Z_32: [ 88 140 114 162 148 138 141 144 124 144  94 120  84 144 106  73 172 193
 171 116 141 147 142 129 144 101 140 120 117 119 157 203  91 119 121 132
 148 177 151 113 127  82 123 189]
Z_24: [114  84 124 106 116 129 147 141 120 162 171 148 193 172 203 132 119 120
 144  88 148  94 119 144 157 177 144 138 117 123  82 114 140 101  91 151
 144 140 189  73 141 127 142 121]
Z_729: [148  95 145 105 143 108 182 111 143 156 139 186 120 155  93 123 140 116
 114 154 114 135 151  74 145  84  96 141 180 123 129  99 142 121 140 148
  30  80 146 106  91  51 151 116]
perm: [121 142 127 141  73 189 140 144 151  91 101 140 114  82 123 117 138 144
 177 157 144 119  94 148  88 144 120 119 132 203 172 193 148 171 162 120
 141 147 129 116 106 124  84 114]  Z_24
perm: [148 121 148 129 151 143 111 145  80 155 143 182 106  96 114  51  30 135
 151 116 140  74 116 139 142  93 105  84 141  99 114  95 123 186 140 156
 123 120 146 145  91 108 180 154]  Z_729
perm: [189 123  82 127 113 151 177 148 132 121 119  91 203 157 119 117 120 140
 101 144 129 142 147 141 116 171 193 172  73 106 144  84 120  94 144 124
 144 141 138 148 162 114 140  88]  Z_32
perm: [123 106 189 144 144 124  94 151 148  84 144 193 119 141 171 116 144 162
 119 127 114 120 142 138 132  73 140 121 172 101 147 203 141 157 148 114
 129 117  88 177  91 140  82 120]  Z_24
perm: [ 82 123 189  88 140 114 162 148 138 141 144 124 144  94 120  84 144 106
  73 172 193 171 116 141 147 142 129 144 101 140 120 117 119 157 203  91
 119 121 132 148 177 151 113 127]  Z_32
perm: [123 189  88 140 114 162 148 138 141 144 124 144  94 120  84 144 106  73
 172 193 171 116 141 147 142 129 144 101 140 120 117 119 157 203  91 119
 121 132 148 177 151 113 127  82]  Z_32
perm: [123 116 120 141 121 138 162 148  82 140 147 129 171 119  94  91 144 119
 132 203  88 114 148 189 151 172  84 144 144 101 193 144  73 127 113 177
 106 140 141 117 120 157 142 124]  Z_32

Z_712: [189  95 126 180 113 116 209]
Z_77: [179  82  74 149 111 196 170]
Z_169: [126 209 116  95 190 181 113]
Z_760: [116 216 111 148 183 174  97]
Z_193: [113 210  95 117 191 126 180]
Z_960: [ 84 179 111 170 149 196  74]
Z_82: [ 32 115  92 146 113 149 181]
Z_644: [113 209  95 115 190 126 180]
Z_932: [113 209  95 116 190 126 180]
Z_53: [111 170  83  74 149 196 179]
Z_342: [ 80 169  87 114 163 115 214]
perm: [ 84 170 179 196 149 111  74]  Z_960
perm: [209 113 180  95 190 126 116]  Z_932
perm: [ 95 116 113 190 209 180 126]  Z_932
perm: [181 113 126 209 116  95 190]  Z_169
perm: [179 196 149  74  83 170 111]  Z_53
perm: [180 126 190 116  95 209 113]  Z_932

Z_884: [125 128 127 125 125 129 125 129 128 130 130 130 129 128 128 126 128 127
 131 131 129 129 125 128 128 131 129 122 124 124 132 124 129 127 124 131
 129 126 127 130 130 124 127 128 133 132 126 125 130 124 133 127 132 130]
Z_803: [135  61 117  96 126 178 186 102 125 149 167 196 172 140 201 160  87 129
 124 174 164 116  84  26 117 139 160 103 150  69 152  36 141 131 165 148
 122 143 154  81 162 124 127  61 232 125 126 101 149 133  93 205 178  67]
Z_543: [126 128 128 128 123 132 123 121 130 132 127 134 127 133 126 125 124 125
 136 131 127 131 119 128 125 137 122 120 126 127 138 119 134 130 123 129
 126 122 123 126 124 117 127 133 133 134 127 123 125 123 136 126 128 132]
Z_168: [127 128 128 129 128 127 126 128 126 125 126 125 127 127 127 128 128 128
 129 128 126 129 128 131 128 128 126 127 127 130 128 129 128 125 126 127
 126 127 128 128 128 125 128 129 128 128 131 128 128 127 131 125 128 129]
Z_546: [126 128 128 128 123 132 123 121 130 132 127 190 127 133 126 125 124 125
 136 131 127 131 119 128 125 137 122 120 126 127 138 119 134 130 123 129
 126 122 123 126 124 117 127 133 133 134 126 123 125 123 136 126 128 132]
Z_475: [127 136 127 126 127 137 137 125 125 130 123 130 133 121 127 133 123 134
 123 123 132 126 131 119 131 130 126 131 126 130 130 127 125 128 135 132
 130 121 123 123 124 122 125 127 127 129 131 124 135 128 120 132 123 122]
Z_410: [126 130 127 127 124 130 121 123 130 133 127 133 127 132 125 123 126 125
 136 131 127 131 122 130 128 135 124 120 123 126 137 121 132 130 123 131
 128 123 123 130 125 120 127 132 131 135 125 123 127 122 137 126 129 134]
perm: [ 67 135  61 117  96 126 178 186 102 125 149 167 196 172 140 201 160  87
 129 124 174 164 116  84  26 117 139 160 103 150  69 152  36 141 131 165
 148 122 143 154  81 162 124 127  61 232 125 126 101 149 133  93 205 178]  Z_803
perm: [119 126 128 138 127 122 125 123 121 133 126 123 123 130 127 136 127 131
 119 123 132 131 125 133 125 125 128 134 120 123 134 129 136 127 128 124
 127 126 123 132 130 132 117 126 127 134 126 137 128 124 122 128 126 133]  Z_543
perm: [123 127 122 137 126 129 134 126 130 127 127 124 130 121 123 130 133 127
 133 127 132 125 123 126 125 136 131 127 131 122 130 128 135 124 120 123
 126 137 121 132 130 123 131 128 123 123 130 125 120 127 132 131 135 125]  Z_410

Z_294: [112 126 111  94 153 122  58 162 113 234 170 131 145 126 114  87 106 199
 146 112 188 121 107 137 112 102  93 126 128  73 179  45 163  55 172 143]
Z_223: [102 199  93 112  73 128 170 111 126 114 126 107 172 113  45 143 188 131
 106  87 162 112 153 146  54  94 122 163 234 179 126 137  58 121 112 145]
Z_104: [170 121 112 102 111 112 114  87  54 128 122 107 146 126 153 145  94 143
  73 132  58 112 137  93 172 126 162  45 126 113 234 199 106 188 179 163]
perm: [114  45  93 170 113  58 126 112 199 163 172 107 188 112 128  94  73  87
 106  54 145 132 126 234 146 143 153 102 112 111 179 122 121 137 126 162]  Z_104
perm: [ 94  87  58 137  93 234 128 199  54 114 113 107 102 153 106 145 121 111
  45 170 188 112 126 172 126 143 162 122 112 163 146 132 126 112  73 179]  Z_104
perm: [ 45  54  58  73  87  93  94 102 106 107 111 112 112 112 113 114 121 122
 126 126 126 128 132 137 143 145 146 153 162 163 170 172 179 188 199 234]  Z_104
perm: [137  58 121 112 145 102 199  93 112  73 128 170 111 126 114 126 107 172
 113  45 143 188 131 106  87 162 112 153 146  54  94 122 163 234 179 126]  Z_223
perm: [163  55 172 143 112 126 111  94 153 122  58 162 113 234 170 131 145 126
 114  87 106 199 146 112 188 121 107 137 112 102  93 126 128  73 179  45]  Z_294

Z_842: [122 131 120 124 129 129 133 124 133 127 126 133 126 130 122 127 120 126
 130 128 129 128 130  22 126 119 124 132 123 126 130 125 130 125 128 129
 126]
Z_447: [128 131 117 124 129 129 132 124 133 127 126 133 126 130 122 143 120 126
 130 128 129 128 130 125 134 119 124 132 123 125 130 125 130 125 128 129
 127]
Z_495: [128 131 117 124 129 129 132 124 133 127 126 133 126 130 122 143 120 126
 130 128 129 128 130 125 125 119 124 132 123 125 113 125 130 125 128 129
 127]
Z_533: [128 143 120 124 129 129 132 124 133 127 126 133 126 130 122 127 120 126
 130 129 129 128 130 125 125 119 124 132 123 125 130 125 130 125 129 129
 127]
Z_468: [128 125 120 124 129 137 133 124 133 127 126 133 126 130 122 127 120 119
 130 129 129 128 130 125 125 119 124 132 123 125 130 125 130 125 128 129
 127]
Z_610: [120 129 120 128 125 130 137 126 129 125 123 129 127 120 129 126 130 125
 130 127 122 133 133 125 124 127 132 130 128 133 119 125 124 125 124 128
 130]
Z_544: [128 131 120 124 129 129 125 124 135 127 120 133 126 130 122 127 121 126
 130 129 129 128 130 125 126 120 124 132 123 125 130 125 130 125 128 129
 126]
perm: [119 120 120 122 123 124 124 124 125 125 125 125 125 126 126 126 127 127
 127 128 128 129 129 129 129 129 129 130 130 130 130 130 132 132 133 133
 143]  Z_533
perm: [119 119 120 120 122 123 124 124 124 125 125 125 125 125 125 126 126 127
 127 127 128 128 128 129 129 129 129 130 130 130 130 130 132 133 133 133
 137]  Z_468

Z_247: [175 177 175  88 169 238 139  55 152 163  85 209  65 242 119  57  52]
Z_254: [175 238 175  52  88 163 177  85 139 209 119 169 151 242  55  65  57]
Z_228: [174 198 145 109  95 157 132  81  98 196 145  97 145 242 103 104 153]
Z_190: [132  81 145 157 198 153 145 103 104  98 146 109  97 242 196  95 174]
Z_839: [178 224 169  88 112 137 152 102 162 175 113 139 140 242  89  86  89]
perm: [ 81  98 196 145  97 145 242 103 104 153 174 198 145 109  95 157 132]  Z_228
perm: [242  55  65  57 175 238 175  52  88 163 177  85 139 209 119 169 151]  Z_254
perm: [ 52  55  57  65  85  88 119 139 151 163 169 175 175 177 209 238 242]  Z_254

Z_320: [ 17  79 183 109 114]
Z_460: [ 17  80 183 114 109]
Z_419: [  8  89 173 108 144]
Z_892: [  9  93 148 117 145]
Z_979: [184 109  79 114  17]
perm: [114  17 184 109  79]  Z_979
perm: [144   8  89 173 108]  Z_419
perm: [109 114 183  80  17]  Z_460
perm: [145 117   9 148  93]  Z_892
perm: [ 79 114  17 184 109]  Z_979
perm: [114 109 183  79  17]  Z_320

Z_345: [228 149 155 186 204 133]
Z_226: [150 133 156 204 229 186]
Z_414: [149 204 155 133 186 229]
Z_865: [229 204 186 133 149 156]
perm: [156 149 133 186 204 229]  Z_865
perm: [156 229 204 186 133 149]  Z_865
perm: [149 155 186 204 133 228]  Z_345
perm: [229 186 133 155 204 149]  Z_414
perm: [149 229 186 204 133 156]  Z_865

Z_647: [ 75 127 149  91  75  97 116 127  82 116 147  72  93  89  83 111  86  42]
Z_129: [167 146 113 148 103 132  95 105 159 116 112 125 136 116 129 122 100 150]
Z_178: [205 139 105 170 135 159 110 118 189 126 107 166 162 154 167 141 137 212]
Z_96: [145 104 146 127 185 133 182 191 117 160 145 176 143 157 151 137 183 162]
Z_678: [113 116 132 118 108 120 120  91 156 127 164 115  93 101 110  97 169 119]
Z_808: [164 131 180 110 129 118 162 208 111 141 165 162 127 125 118 119 120 147]
Z_957: [ 89  63  54 116 102 137 143  94 125 130  76 129 137 138 147 125 135 114]
Z_449: [ 95 144 144 114 123 109 121 109 112 121 140  99 116  96 103 119 115  69]
Z_796: [120 132 164 126 101 119 108 156 116 169  94 120 113  97  91 115 118 110]
Z_600: [156 129 135 133  95 132 115 152 130 120 136 131 115 142 123 129 103 161]
Z_65: [126 164 169 119 120 108 116 132 120 118 156 110 113  93  97 115 101  91]
Z_101: [ 79 109  93 130 158 135 135  84 126 135 105 113 140 136 145 139 166  97]
perm: [ 91 101 115  97  93 113 110 156 118 120 132 116 108 120 119 169 164 126]  Z_65
perm: [110 118 115  91  97 113 120  94 169 116 156 108 119 101 126 164 132 120]  Z_796
perm: [ 54  63  76  89  94 102 114 116 125 125 129 130 135 137 137 138 143 147]  Z_957
perm: [ 69 109 144 116 144 119 140 114  96 109 115  99 112 103  95 121 121 123]  Z_449
perm: [131 162 147 165 162 127 120 125 110 118 129 111 119 141 164 208 180 118]  Z_808
perm: [137 212 205 139 105 170 135 159 110 118 189 126 107 166 162 154 167 141]  Z_178
perm: [ 91 126 164 169 119 120 108 116 132 120 118 156 110 113  93  97 115 101]  Z_65

Z_219: [ 78 195 173 162  87]
Z_239: [ 32 184 135  76  77]
Z_259: [ 94 181 117  71 149]
Z_972: [ 94  71 182 149 117]
Z_500: [ 91 128 124  96 125]
Z_349: [ 44 207 142 104  69]
Z_911: [ 71 182 149 117  93]
perm: [ 93  71 182 149 117]  Z_911
perm: [ 44  69 104 142 207]  Z_349
perm: [ 71  94 117 149 182]  Z_972

